In the data rows, the value 50 means zero.
Some points, one per row:
14,19,32,40,47,47,38,30,36
57,66,69,69,69,69,73,75,75
64,64,63,62,60,59,59,58,56
37,47,51,55,60,63,60,56,57
45,54,57,59,62,63,63,62,63
15,28,36,46,54,61,52,45,51
40,35,32,31,32,34,35,37,41
54,55,53,52,49,48,50,53,53
48,49,49,51,52,53,51,49,50
46,54,57,59,62,63,64,62,63
61,68,69,69,67,66,69,70,68
31,31,33,35,38,40,35,31,25
38,34,34,33,33,31,30,28,26
7,16,29,38,47,48,38,29,37
29,18,10,8,15,23,23,23,30
59,52,47,43,39,37,40,44,44
66,69,68,65,61,60,65,68,68
58,62,61,59,57,57,62,66,67
31,34,37,40,42,43,39,37,39
48,52,53,53,54,53,54,55,56
57,51,47,44,41,40,43,47,50
72,73,70,70,66,67,68,71,71
20,30,33,30,25,22,27,33,32
51,51,49,49,49,49,48,52,56
36,40,42,41,41,42,43,42,38
55,54,53,51,50,49,50,50,47
61,55,48,39,33,31,38,44,41
27,19,16,19,26,30,26,25,36
69,63,63,61,56,51,51,51,45
49,43,41,39,35,34,35,36,45
68,47,39,29,25,22,26,27,17
52,48,48,48,50,51,49,50,52
50,49,53,54,52,48,45,43,37
57,55,55,54,54,55,53,54,57
63,69,70,71,70,70,72,74,72
62,69,71,72,71,69,71,71,68
48,42,41,40,37,36,36,37,45
40,47,51,54,57,59,57,55,57
63,69,70,70,69,69,72,74,74
60,67,68,67,65,66,69,68,71
43,45,48,50,53,54,50,45,39
37,38,39,38,37,36,36,39,41
60,59,60,60,59,59,58,58,59
61,56,54,51,46,43,45,47,43
70,74,73,71,67,66,70,74,72
56,61,61,59,57,57,61,64,65
58,66,68,70,72,70,70,71,69
43,54,58,62,65,67,68,66,68
62,65,66,65,64,63,63,63,60
29,23,24,29,38,43,38,34,43
35,33,34,34,35,35,34,33,29
54,54,53,53,52,52,52,52,57
25,23,24,27,30,32,29,26,27
37,36,37,41,45,47,42,38,40
52,52,52,52,51,52,52,51,56
30,43,49,55,60,63,60,57,61
55,57,58,60,63,62,60,60,59
52,47,45,45,46,47,46,45,48
42,43,43,44,45,46,46,45,48
45,39,38,39,40,42,39,33,24
59,54,51,49,45,42,44,45,42
47,50,50,52,53,54,55,52,54
28,33,36,42,46,44,42,36,34
63,69,71,73,73,71,73,73,72
41,43,45,46,49,50,48,44,36
33,36,37,39,43,45,44,43,48
49,51,49,48,47,49,48,50,47
36,40,43,45,45,46,45,43,38
51,52,54,57,59,59,58,57,59
59,50,48,47,43,39,37,37,32
58,58,57,56,55,54,55,57,56
58,63,63,62,61,61,65,67,69
56,56,54,53,54,52,52,55,52
56,52,46,32,27,21,35,43,45
71,73,72,70,66,64,66,66,62
44,39,33,33,33,34,36,35,40
58,50,47,43,40,37,39,41,42
28,32,34,35,35,36,37,36,33
61,68,70,71,70,69,71,73,73
21,27,33,37,39,39,34,31,37
55,58,58,61,63,65,61,60,62
64,69,69,69,68,67,67,68,67
31,43,50,56,62,64,60,56,58
61,62,63,64,65,65,63,66,67
42,43,46,49,50,51,49,46,48
48,54,57,57,58,59,59,60,59
66,63,57,51,45,44,47,53,50
51,37,31,28,27,28,28,26,17
69,73,73,70,67,67,70,72,71
51,52,55,59,63,64,59,54,53
50,48,51,54,55,52,46,42,38
64,70,71,71,69,68,71,73,72
59,63,65,65,62,60,61,62,59
62,69,70,70,69,69,72,74,73
56,61,61,59,57,57,60,63,63
53,48,46,46,46,46,45,45,44
12,27,27,26,24,26,28,33,32
53,49,47,45,47,45,44,47,46
72,52,49,43,33,28,29,31,26
38,30,35,40,45,44,36,31,32
0,0,13,24,36,41,32,28,43
56,50,48,48,48,48,45,43,41
66,39,24,17,17,22,23,18,2
48,58,62,63,65,66,69,70,72
35,23,17,15,19,22,20,22,33
47,42,39,37,34,33,35,39,42
54,52,50,48,46,46,48,50,51
52,54,54,55,55,56,55,57,62
30,30,33,33,33,32,31,31,29
65,52,47,43,37,32,32,34,25
57,58,57,57,55,55,56,57,57
47,39,37,36,35,34,31,29,24
Here are 24 more points, each followed by its number:
52,55,55,57,58,58,56,50,48 0
41,40,38,39,42,43,42,42,39 1
52,58,61,63,65,65,64,61,57 2
68,70,69,65,63,61,65,68,67 3
66,60,59,57,55,52,51,52,49 4
49,50,51,53,55,56,54,51,52 5
71,67,65,62,60,57,57,61,57 6
59,52,46,42,37,35,38,42,43 7
53,59,63,66,69,69,68,65,66 8
65,62,63,62,61,61,58,61,58 9
61,63,62,59,56,55,59,62,61 10
47,45,40,29,10,3,20,34,34 11
52,57,61,65,68,68,67,65,65 12
43,54,59,63,68,70,68,66,66 13
34,47,54,60,66,69,66,61,62 14
18,31,40,48,57,61,54,48,54 15
64,66,67,66,64,62,63,64,61 16
63,71,74,75,74,73,75,74,71 17
60,49,46,43,38,35,34,36,33 18
52,44,39,35,30,29,31,38,41 19
41,43,43,45,46,49,47,46,44 20
20,13,13,24,38,45,37,27,39 21
36,30,32,36,42,43,38,33,35 22
61,58,58,59,58,57,55,52,51 23
Which three of these numbered points are nearest to each point below, ignoring the 2 directions in which the first points spread most? Their numbers follow each, nearest first.
32,22,20,26,37,42,35,25,26 > 22 21 12
36,30,32,36,41,43,37,33,35 > 22 12 8
51,55,56,61,61,63,61,55,62 > 5 8 15
57,59,61,63,66,64,63,63,62 > 12 8 6
39,42,43,35,17,5,21,36,34 > 11 19 7
64,62,61,59,56,56,56,58,57 > 6 16 5
38,40,41,43,45,48,47,44,44 > 20 13 1
58,63,66,69,70,68,71,71,69 > 12 1 13
52,58,63,66,69,69,68,65,65 > 8 12 5
54,59,63,67,69,69,67,65,66 > 8 5 12
61,69,72,75,75,74,74,72,68 > 2 17 14
73,49,39,28,22,18,24,25,13 > 14 13 12
42,43,42,40,37,37,38,45,51 > 19 7 10
45,45,43,35,20,11,24,36,32 > 11 19 7
55,49,42,32,19,14,27,39,38 > 11 19 7
67,60,57,55,52,49,50,52,50 > 6 5 12
47,44,38,30,20,14,25,37,37 > 11 19 7
46,37,35,34,32,36,34,31,31 > 5 8 15
67,60,58,56,53,49,48,50,46 > 4 18 23
43,41,42,43,46,47,44,39,39 > 8 23 5
51,45,44,42,37,36,37,38,46 > 7 19 10
29,17,9,11,21,28,26,23,27 > 21 1 3
49,52,51,50,49,51,50,52,49 > 20 1 13
53,54,54,56,57,58,56,54,55 > 5 8 12
0,7,11,22,36,45,37,29,37 > 1 13 20
31,34,35,33,29,29,33,35,33 > 10 3 7
68,62,60,59,56,54,52,53,50 > 4 23 18
60,58,53,48,43,42,47,51,49 > 10 7 3
61,68,70,71,70,69,70,69,65 > 17 14 2
51,44,37,28,16,13,26,38,40 > 11 19 7
54,48,46,46,42,41,38,38,42 > 18 6 4
55,62,67,69,70,70,69,67,63 > 2 17 14
57,55,54,54,54,53,55,56,56 > 3 10 1
70,66,64,61,55,51,52,54,50 > 18 16 4
17,31,40,49,57,63,55,49,54 > 15 14 17
22,37,45,51,58,61,58,52,56 > 17 14 15
41,43,44,46,48,49,48,43,37 > 2 0 14
67,65,62,60,57,55,56,57,54 > 15 16 5
52,44,38,34,29,28,31,37,41 > 19 7 10
65,51,47,44,41,39,38,36,31 > 23 4 22
57,56,55,53,49,46,48,51,47 > 16 17 18
76,76,72,72,67,63,64,61,55 > 0 23 2
45,40,42,43,42,43,39,37,29 > 2 0 23
49,42,41,41,43,43,40,38,37 > 8 5 12
23,22,30,37,45,48,41,34,41 > 22 8 12
55,47,46,45,43,40,38,37,36 > 4 18 23
42,37,36,37,39,41,38,36,37 > 5 12 8
21,26,35,43,51,54,46,42,48 > 9 6 12
52,56,60,63,66,67,65,62,63 > 8 5 12
72,69,68,66,63,61,60,60,55 > 23 4 0
58,64,67,68,68,67,67,66,63 > 17 16 15
35,38,41,43,46,48,47,43,39 > 14 17 2
51,52,51,51,50,50,50,53,58 > 7 10 3
70,53,48,41,31,23,27,32,23 > 18 16 4
37,38,40,43,46,47,44,41,42 > 15 16 8
56,42,37,32,30,29,30,28,18 > 2 14 0
48,39,35,34,35,35,32,32,28 > 12 5 8
53,36,28,25,26,28,27,23,14 > 22 2 14
57,48,47,45,42,40,41,44,48 > 7 3 10
14,10,15,25,38,44,36,28,41 > 21 22 12
42,48,51,54,58,59,58,56,57 > 13 1 20
26,20,20,26,36,42,36,32,42 > 21 3 7
54,52,51,49,47,46,47,48,46 > 16 20 15
50,52,51,51,51,51,50,54,59 > 7 19 3
38,48,53,58,62,65,62,59,59 > 14 13 20
54,45,41,39,36,37,36,39,42 > 7 3 10
39,38,37,38,41,43,41,41,39 > 1 20 13
36,32,29,29,33,32,31,31,28 > 1 13 20
52,52,51,50,50,50,49,48,48 > 15 16 5
6,11,13,16,22,26,23,25,37 > 19 7 10
71,73,75,74,71,67,67,65,59 > 0 2 23
27,23,22,32,39,43,37,22,17 > 0 2 23
29,22,18,16,19,18,20,24,35 > 19 7 10
44,51,55,57,60,61,60,59,60 > 13 20 1
65,46,38,32,28,27,27,27,17 > 2 14 23
54,49,43,34,26,24,34,43,43 > 19 7 10
17,26,35,43,49,49,39,36,43 > 18 4 16
47,47,47,49,51,52,50,48,49 > 5 8 12
48,47,47,47,49,50,50,50,53 > 3 10 7
48,55,58,60,63,63,64,62,63 > 13 1 20
75,70,68,64,58,53,54,57,52 > 18 4 16
36,46,51,55,61,63,61,56,57 > 14 13 17
33,40,43,45,48,50,48,45,42 > 14 17 2
54,51,52,53,55,54,51,49,49 > 4 23 8
51,50,54,56,56,57,53,46,42 > 0 23 2
44,53,58,61,66,67,65,65,64 > 13 1 20
42,39,41,44,47,49,45,37,30 > 0 2 23
67,65,63,61,59,57,58,60,57 > 6 15 16
83,77,74,69,63,58,60,61,54 > 23 4 0
46,44,42,37,32,30,36,42,47 > 19 7 10
59,65,66,68,69,68,67,67,64 > 15 17 16
60,64,63,66,65,64,66,62,61 > 8 5 17
61,59,58,58,57,56,54,54,53 > 4 5 8
29,36,36,35,31,30,34,37,34 > 10 7 3
27,24,25,29,35,38,34,27,23 > 2 14 0
42,33,23,16,13,18,23,30,35 > 19 7 10
80,64,61,57,55,53,49,51,46 > 22 23 4
20,24,34,42,52,55,47,42,50 > 9 12 6
31,19,12,14,22,28,27,24,28 > 21 1 3
51,40,35,33,33,33,30,30,25 > 8 5 15
63,71,74,75,75,74,75,74,71 > 17 14 15
63,72,74,75,74,73,75,74,71 > 17 14 15
64,59,57,56,52,50,49,50,46 > 4 18 16
36,35,35,34,33,33,34,35,35 > 10 3 7
59,63,66,67,66,65,65,64,59 > 2 17 14
36,50,56,59,62,65,67,68,72 > 10 7 3
41,41,42,45,47,49,45,43,40 > 14 2 15
52,50,51,53,52,50,46,43,39 > 0 23 2
72,66,65,61,55,50,52,54,49 > 18 4 16
54,49,42,35,27,26,34,42,42 > 19 7 10
48,39,37,37,37,35,32,32,33 > 6 18 4
49,45,43,48,51,50,48,42,49 > 22 5 8
41,47,51,54,57,59,57,54,55 > 15 13 17
53,50,50,46,50,49,49,51,51 > 3 10 1
58,57,56,54,51,49,51,53,50 > 16 20 17
46,45,49,52,53,54,51,48,49 > 8 4 5
25,24,31,37,45,48,41,35,42 > 22 5 8
51,51,49,46,43,43,45,49,51 > 7 10 19
40,34,38,42,45,47,39,41,46 > 9 6 12
50,51,50,49,47,49,48,50,47 > 20 13 1
28,18,15,21,32,38,31,21,24 > 21 22 12
33,32,32,33,39,38,35,37,29 > 13 1 14
26,25,32,39,46,49,42,37,43 > 22 9 12
54,49,46,45,41,40,37,37,40 > 18 4 16
54,44,41,39,37,38,36,35,35 > 5 8 9
46,45,45,46,48,48,47,46,45 > 13 12 15
45,42,40,39,37,38,39,43,49 > 19 7 10
41,38,39,42,45,46,42,35,28 > 0 2 23
48,46,46,47,49,48,48,47,44 > 12 13 8
13,20,29,39,49,53,44,37,44 > 8 5 12
63,71,73,75,76,74,75,74,71 > 17 14 15
21,15,17,23,32,37,30,26,38 > 21 7 3
65,70,66,70,70,71,74,67,71 > 5 8 22
50,50,49,47,42,40,43,47,44 > 10 3 7
62,61,60,58,56,56,55,57,56 > 6 15 16
53,52,53,54,55,54,52,50,51 > 4 8 5
46,39,37,38,39,38,35,34,35 > 6 5 8
62,67,68,70,70,69,71,71,70 > 12 13 1
27,25,29,34,40,43,37,32,39 > 5 8 12
29,42,50,57,63,65,61,56,58 > 17 14 2
53,55,59,63,66,66,62,57,56 > 23 0 2
53,59,62,65,68,68,67,65,65 > 8 12 5
46,51,53,55,54,57,56,56,63 > 7 10 3
68,68,68,64,62,60,63,66,66 > 3 10 7
62,70,72,74,75,73,74,74,71 > 17 15 16
51,50,52,53,54,53,51,50,52 > 6 5 16
57,50,48,46,42,38,39,41,41 > 18 16 6
14,31,42,49,58,62,56,50,55 > 17 16 15
70,66,65,62,56,52,53,55,50 > 18 16 4
